One vector is turned by the same rotation once a tick. Each row is the vector after some number of ticks, and that number follows the row.
The counts run from 0 to 615.
-26.3,4.5,-1.6,-28.7,7.1,13.7,-5.4,13.0,16.2,7.6,-0.5,2.0,-13.4,4.9,39.1,3.3,27.4,-15.3,-3.3,-19.1,14.9,-14.3,14.2,19.7,19.2,14.1,12.3,-8.9,14.0,22.6,10.4,-6.9,-16.9,-24.9,11.2,-7.5,21.0,2.3,7.4,2.7,-29.8,-2.1,-9.1,-10.0,-5.4,4.4,14.5,18.9,-9.5,-18.5,-11.4,-7.4,22.2,-2.1
153
-41.3,10.6,-3.8,-18.6,19.6,18.5,-6.7,-1.8,12.4,9.6,1.7,9.8,-5.2,13.2,27.0,-1.1,41.8,-10.5,-7.8,-20.1,19.2,-16.2,12.9,16.0,-4.0,30.4,19.4,-6.2,7.6,19.0,10.0,-1.7,-15.7,-28.1,-5.7,-8.1,8.5,8.5,8.2,6.7,-16.0,-17.2,-12.9,-16.0,6.6,-0.1,19.6,2.5,-4.7,-5.6,5.7,-9.9,-2.4,5.1
241
-22.9,6.3,6.7,-18.6,8.7,5.4,-14.3,17.8,9.3,-4.1,0.0,-2.8,-1.7,24.3,48.6,1.3,20.5,-5.7,-6.9,0.2,15.5,4.0,24.2,21.0,8.1,20.6,5.8,-24.9,-4.2,22.9,20.0,-4.7,-17.0,-17.7,4.4,-14.2,-8.7,-2.9,16.0,5.5,-20.9,-19.7,-7.9,2.4,-9.2,-3.2,33.5,2.3,-16.5,-15.6,2.3,-4.6,19.1,9.9
467
-40.8,1.8,2.1,-23.4,6.9,14.1,-8.1,11.6,17.1,25.5,-10.8,9.5,3.2,6.0,30.2,11.0,32.9,-17.6,-5.8,-24.3,21.4,-2.1,25.1,8.4,3.5,22.6,22.0,1.1,14.9,24.7,1.5,-5.3,-18.3,-8.9,0.2,-3.5,12.0,9.2,0.8,5.4,-18.2,-7.9,-10.3,-24.5,-3.2,-0.9,15.8,1.9,-19.8,-7.2,-6.3,-4.3,5.4,9.9
435
-22.6,-3.9,-1.5,-11.1,14.4,4.4,-17.0,18.7,20.2,-0.9,-3.2,-0.3,6.1,15.3,31.9,3.3,34.0,-6.1,-15.5,2.5,3.2,-15.1,18.9,19.3,-4.0,11.0,3.1,-15.2,10.3,16.3,40.1,-29.8,-23.3,-16.3,-2.7,2.5,-4.2,4.1,7.6,1.4,-33.2,-14.1,-4.7,3.8,2.6,-6.0,26.5,5.1,-14.8,-13.4,-5.0,-2.2,6.9,-6.3
392
-36.8,3.5,14.7,-28.6,11.4,12.1,-12.1,10.8,10.8,18.1,0.8,12.6,-4.0,7.2,31.3,4.9,38.4,-11.3,-5.6,-12.8,10.9,-6.8,24.5,15.9,1.9,22.5,20.4,1.2,3.1,19.2,3.8,-0.1,-28.2,-10.1,11.3,-10.2,12.2,12.9,-4.0,7.3,-15.9,-5.4,-9.4,-17.9,-10.8,-1.6,14.3,1.1,-21.3,-17.2,-3.6,-5.2,14.4,2.1
431
-43.7,-2.1,1.3,-31.3,8.1,16.9,-5.6,2.2,5.3,1.5,-6.0,14.1,-3.7,2.6,20.3,2.1,43.8,-9.1,-8.8,-10.1,6.8,-25.8,19.0,19.5,-5.3,16.9,21.2,-4.3,-3.4,25.2,-1.1,-10.7,-30.8,-20.6,5.4,-11.0,10.6,12.9,3.2,4.1,-11.0,-21.8,-2.8,-17.1,-2.9,-4.9,11.5,0.3,-14.5,-4.3,-7.3,-5.7,12.0,-7.6
222
-12.9,-10.6,8.3,-28.4,4.1,10.8,-11.8,18.9,18.4,-7.9,-15.7,3.9,8.7,12.1,41.8,5.8,16.4,-5.9,-13.8,-7.2,12.0,3.4,36.4,14.2,13.4,10.3,10.3,-9.7,5.8,27.3,7.4,-9.4,-27.0,-17.2,-3.3,-4.4,-5.8,7.0,3.4,11.4,-17.4,-18.7,2.0,-8.1,-9.1,0.5,17.0,-0.2,-14.7,-15.4,-20.4,-0.7,27.3,-1.1
286
-18.2,-7.7,5.3,-26.3,2.7,11.3,-6.0,15.3,24.5,-6.3,-16.9,6.5,11.0,7.3,38.3,7.9,16.9,-5.0,-11.4,-15.8,5.5,0.6,34.6,9.5,10.8,7.3,13.6,-12.3,11.1,36.6,2.9,-10.7,-27.7,-21.6,-12.9,-3.1,-6.8,3.7,9.7,10.4,-12.8,-20.0,1.0,-10.8,-4.5,9.3,17.2,-3.5,-11.0,-10.1,-23.7,3.1,23.6,-3.0
88
-19.1,-2.4,1.9,-19.7,7.2,3.0,-15.2,16.2,16.1,-1.8,-5.6,-2.3,-1.1,20.9,50.7,0.5,16.9,-8.2,-5.0,-4.0,24.0,6.9,21.4,21.4,16.0,20.0,7.9,-23.2,4.0,23.5,13.8,-4.7,-12.2,-19.8,6.0,-16.1,-1.5,-6.0,14.7,7.3,-24.8,-15.2,-6.0,-2.8,-12.3,1.5,25.8,8.1,-12.6,-16.1,3.1,-7.6,19.1,10.0
64
-33.7,-12.7,-0.1,-13.3,0.2,-1.8,-16.5,23.4,20.4,6.7,-16.4,3.2,18.5,9.9,28.7,8.5,29.4,-13.3,-11.6,-2.9,6.6,-7.0,24.3,9.3,-4.0,3.8,10.1,-17.5,12.6,26.7,20.8,-34.0,-23.1,-8.1,-3.2,-0.8,-3.5,-3.8,10.5,-4.4,-22.5,-18.9,-0.2,-4.5,-5.0,-4.4,22.9,-0.6,-24.8,-4.5,-5.4,2.0,8.9,0.1
399
-32.7,8.5,-6.6,-34.5,11.2,15.3,0.4,10.1,7.6,-0.4,2.9,5.9,-17.9,2.8,28.5,2.6,35.5,-13.9,-1.2,-21.0,13.4,-17.3,7.3,24.8,11.6,12.4,10.2,-13.7,8.0,20.9,12.1,-5.6,-20.4,-36.3,6.7,-9.1,19.4,-0.9,8.9,2.8,-19.7,-6.2,-7.9,-11.5,-1.5,2.1,13.6,14.1,-9.4,-14.3,-7.5,-8.4,20.5,-0.6
151
-20.9,-9.5,16.4,-29.2,20.9,10.6,-16.3,9.5,18.4,-2.7,-1.8,14.1,12.0,10.2,26.7,-1.2,39.8,-0.6,-17.7,-6.9,8.6,-4.6,31.9,16.3,-5.1,21.1,13.3,-1.6,5.7,18.6,17.2,-7.1,-34.2,-22.2,-5.4,-6.2,-7.8,16.9,-7.4,15.1,-12.7,-12.8,2.4,-11.9,-7.3,1.1,14.7,-5.3,-11.9,-17.6,-10.1,-5.3,9.0,-6.0
504
-33.7,-8.8,10.8,-23.7,18.5,5.9,-13.7,6.3,22.1,4.1,-8.0,17.4,18.0,8.2,19.3,3.4,43.9,-6.2,-12.0,-14.6,5.6,-1.5,27.2,9.7,-9.8,19.4,19.7,-6.4,14.6,26.7,5.0,-11.8,-30.6,-24.0,-16.2,-7.8,-9.1,8.7,-1.4,9.5,-5.2,-17.7,1.3,-17.5,-4.1,5.4,14.5,-9.5,-13.8,-6.9,-2.0,-4.6,-0.9,0.0
510
-19.8,1.4,-7.6,-29.2,5.9,13.1,-4.2,8.4,17.9,-3.6,-5.2,0.5,-10.0,7.0,41.6,1.2,21.2,-12.9,-3.5,-17.5,16.1,-12.5,14.3,22.4,23.1,12.8,11.0,-13.2,12.0,25.8,9.3,-7.7,-16.4,-33.0,4.4,-9.3,15.6,-2.4,12.9,4.0,-28.5,-8.8,-6.1,-8.1,-3.2,4.8,14.6,17.2,-4.9,-16.6,-12.3,-9.0,22.8,-2.4
555
-15.5,2.0,7.8,-15.5,15.0,9.4,-15.1,22.4,29.4,7.9,-3.8,3.0,11.1,12.2,38.5,7.1,21.9,-8.1,-11.8,-16.3,3.0,-0.5,27.4,9.8,7.2,13.2,7.6,-10.2,19.3,26.1,31.7,-16.2,-23.1,-15.5,-14.5,4.6,-3.2,5.5,5.8,7.2,-25.1,-4.5,-8.4,-2.6,2.0,7.9,25.1,3.5,-12.0,-18.8,-14.4,2.5,10.7,-1.9
579
-33.5,-6.7,8.5,-16.5,1.7,-2.8,-14.7,21.8,12.8,0.4,-9.1,5.8,14.1,13.6,33.8,8.9,28.7,-9.7,-8.8,-0.8,-2.9,-4.2,25.1,10.9,-5.9,4.0,11.8,-22.6,4.8,28.9,18.3,-25.9,-28.7,-8.5,-2.2,-6.2,-10.3,-3.6,13.5,-2.7,-12.6,-25.0,0.0,-2.8,-8.8,-5.3,26.5,-5.9,-26.4,-7.6,-4.0,5.6,13.7,1.7
197
-31.6,11.8,-3.2,-15.0,13.2,9.9,-9.1,6.5,6.5,-8.2,2.3,-0.8,-10.5,23.5,39.8,-2.7,27.2,-5.1,-4.2,-6.2,14.3,-11.0,13.7,21.3,1.6,23.4,9.0,-26.5,-3.5,24.1,21.3,-6.6,-13.3,-28.4,-2.3,-14.7,-4.9,-2.8,21.9,5.2,-18.3,-26.7,-12.1,-0.5,-0.5,-3.3,32.4,2.3,-7.1,-8.1,8.2,-6.5,9.3,8.4
462
-40.8,-12.2,-1.9,-13.4,7.0,-5.2,-12.7,4.0,21.0,3.2,-6.7,7.3,5.7,4.9,31.2,-3.3,39.0,-12.8,-4.9,-2.8,5.5,-18.7,8.6,17.0,3.6,13.8,19.0,-18.4,16.1,25.6,-1.3,-20.0,-19.8,-25.8,6.7,-22.8,12.4,-5.8,16.8,-5.8,-20.5,-16.1,-2.8,-7.8,-8.4,4.5,12.9,12.2,-14.0,-7.1,8.6,-13.0,6.6,-7.4
130
-25.2,-5.9,-5.3,-18.6,-3.2,10.4,-6.7,8.4,14.2,-14.9,-18.4,-2.0,0.8,16.0,43.1,3.4,15.7,-5.3,-9.6,-2.4,10.3,-13.8,25.0,16.1,11.0,12.0,13.2,-20.6,-3.2,34.0,7.0,-17.4,-20.2,-20.0,-5.1,-11.0,-2.8,-1.1,23.2,4.0,-19.3,-33.0,-2.5,-3.8,-1.9,-1.2,23.4,1.4,-7.7,-2.7,-10.9,-2.1,21.6,-3.3
478
-35.5,-11.0,-0.9,-16.4,9.0,-2.5,-15.0,3.8,20.5,2.6,-5.2,3.8,0.0,7.3,37.3,-5.7,35.8,-13.1,-3.8,-2.3,13.4,-15.6,7.1,20.6,8.0,19.4,17.9,-17.1,12.6,22.6,0.9,-14.9,-17.4,-27.2,12.7,-23.9,14.2,-8.1,16.2,-2.2,-24.4,-11.9,-3.4,-5.6,-11.1,5.1,10.8,15.9,-9.9,-12.5,10.3,-16.7,8.7,-6.3
334
-24.2,-6.7,6.2,-26.7,7.4,14.5,-4.9,5.7,20.5,-12.9,-14.2,11.9,9.2,7.5,31.8,2.9,25.3,-0.3,-13.4,-11.8,-1.4,-12.5,32.0,11.6,3.2,10.3,16.7,-10.5,3.9,36.4,0.7,-11.0,-33.9,-25.7,-15.3,-7.5,-6.2,9.1,11.0,10.9,-9.0,-28.0,0.8,-9.6,-0.3,7.5,15.3,-6.5,-7.2,-7.5,-19.3,0.8,16.5,-8.4
293
-30.3,-8.8,10.3,-18.2,24.8,-1.6,-19.4,4.8,19.1,6.8,4.1,11.6,10.1,11.0,26.5,-4.9,48.7,-6.8,-8.9,-1.2,14.7,-0.4,15.6,20.3,-7.4,25.7,14.8,-10.7,13.7,15.0,15.4,-8.6,-25.2,-26.3,1.6,-15.8,-4.0,2.3,-1.7,7.0,-15.5,-8.7,-1.2,-8.8,-11.2,2.3,17.5,2.3,-13.8,-16.5,11.9,-15.4,-0.9,1.2
522
-32.6,-9.3,-1.1,-16.4,25.9,10.6,-14.3,-2.9,21.0,-0.5,-0.9,12.2,8.3,9.8,21.0,-5.2,47.8,-5.7,-13.9,-7.9,10.8,-17.5,13.7,17.2,-9.4,27.7,16.9,-6.6,13.3,17.4,13.5,-12.6,-22.3,-32.7,-6.7,-9.9,-1.1,7.5,2.3,5.8,-19.9,-14.3,-3.6,-10.3,-0.5,3.7,13.3,3.3,-4.7,-9.2,6.7,-17.1,-6.9,-7.1
517
-36.4,-9.8,-5.9,-24.6,5.2,8.2,-9.8,10.3,6.7,-12.4,-9.2,3.8,1.0,9.2,23.1,3.1,38.9,-6.0,-12.9,2.5,4.8,-27.8,18.3,21.6,-7.5,6.8,9.7,-14.5,-2.4,18.1,19.2,-28.2,-26.8,-21.9,5.9,-3.8,0.6,4.2,9.0,0.6,-22.8,-25.8,2.1,-2.3,-1.2,-11.5,19.1,0.5,-18.5,-5.2,-5.6,-4.1,11.7,-9.6
205
-28.6,-8.9,12.3,-16.5,15.2,2.0,-14.9,8.4,27.6,4.6,-7.3,16.3,19.7,7.1,27.0,2.8,36.4,-3.4,-11.3,-11.5,-4.2,-5.5,26.6,7.2,-8.1,15.3,18.2,-10.8,19.8,32.1,8.5,-14.9,-31.4,-22.4,-18.7,-9.2,-7.7,4.7,7.3,5.5,-6.1,-17.5,0.5,-11.2,-2.2,10.3,16.2,-5.4,-11.2,-10.2,-4.9,-1.8,1.2,-6.3
107
-40.7,-3.3,6.6,-17.9,8.6,12.4,-9.5,2.0,19.6,19.8,-13.2,12.8,8.1,9.5,30.2,5.2,33.1,-11.9,-7.8,-17.8,14.5,-4.4,27.5,7.0,0.0,25.7,29.2,-1.9,13.2,31.0,-7.7,-2.8,-18.9,-12.4,-7.2,-11.4,6.5,9.5,6.2,4.7,-11.1,-17.8,-8.9,-23.5,-2.8,4.4,14.8,-2.1,-12.8,-4.5,-1.1,-5.8,1.9,4.6
34
-15.0,9.2,-0.2,-19.6,17.6,15.7,-8.6,18.0,22.5,4.7,4.5,1.0,-4.5,13.6,37.0,5.1,26.2,-7.6,-9.4,-18.2,6.4,-9.8,22.9,16.4,7.2,16.5,4.7,-9.4,14.7,23.2,37.6,-12.5,-21.5,-24.6,-10.0,4.9,3.7,8.7,5.4,7.1,-28.3,-3.4,-10.8,-2.0,6.6,3.7,26.0,6.7,-7.1,-20.6,-15.2,1.5,13.0,-1.3
374
-26.5,-8.7,7.7,-24.6,10.3,15.1,-8.5,1.2,18.0,-13.5,-10.8,11.8,6.0,8.9,32.0,-1.6,29.5,-1.1,-14.8,-6.9,-1.8,-18.7,31.3,14.7,-1.0,17.4,20.0,-4.4,-1.0,31.1,1.4,-11.5,-32.9,-25.1,-8.7,-8.8,-2.6,16.4,9.2,11.1,-12.2,-28.2,0.7,-10.3,-0.5,4.5,12.6,-3.3,-5.2,-9.2,-14.8,-3.2,13.8,-15.2
497
-32.2,-8.2,6.4,-22.9,1.7,6.9,-14.2,11.7,7.1,-11.8,-8.2,4.7,3.0,11.3,34.0,0.0,34.5,-4.9,-15.0,9.1,1.9,-22.4,25.7,21.3,-2.1,11.9,13.5,-12.5,-10.9,22.8,11.0,-21.5,-32.0,-13.0,11.7,-11.3,0.0,7.9,8.9,1.6,-20.5,-26.5,-1.0,-1.5,-8.8,-8.7,18.1,1.8,-19.2,-11.9,-5.7,-2.2,20.5,-9.9
5
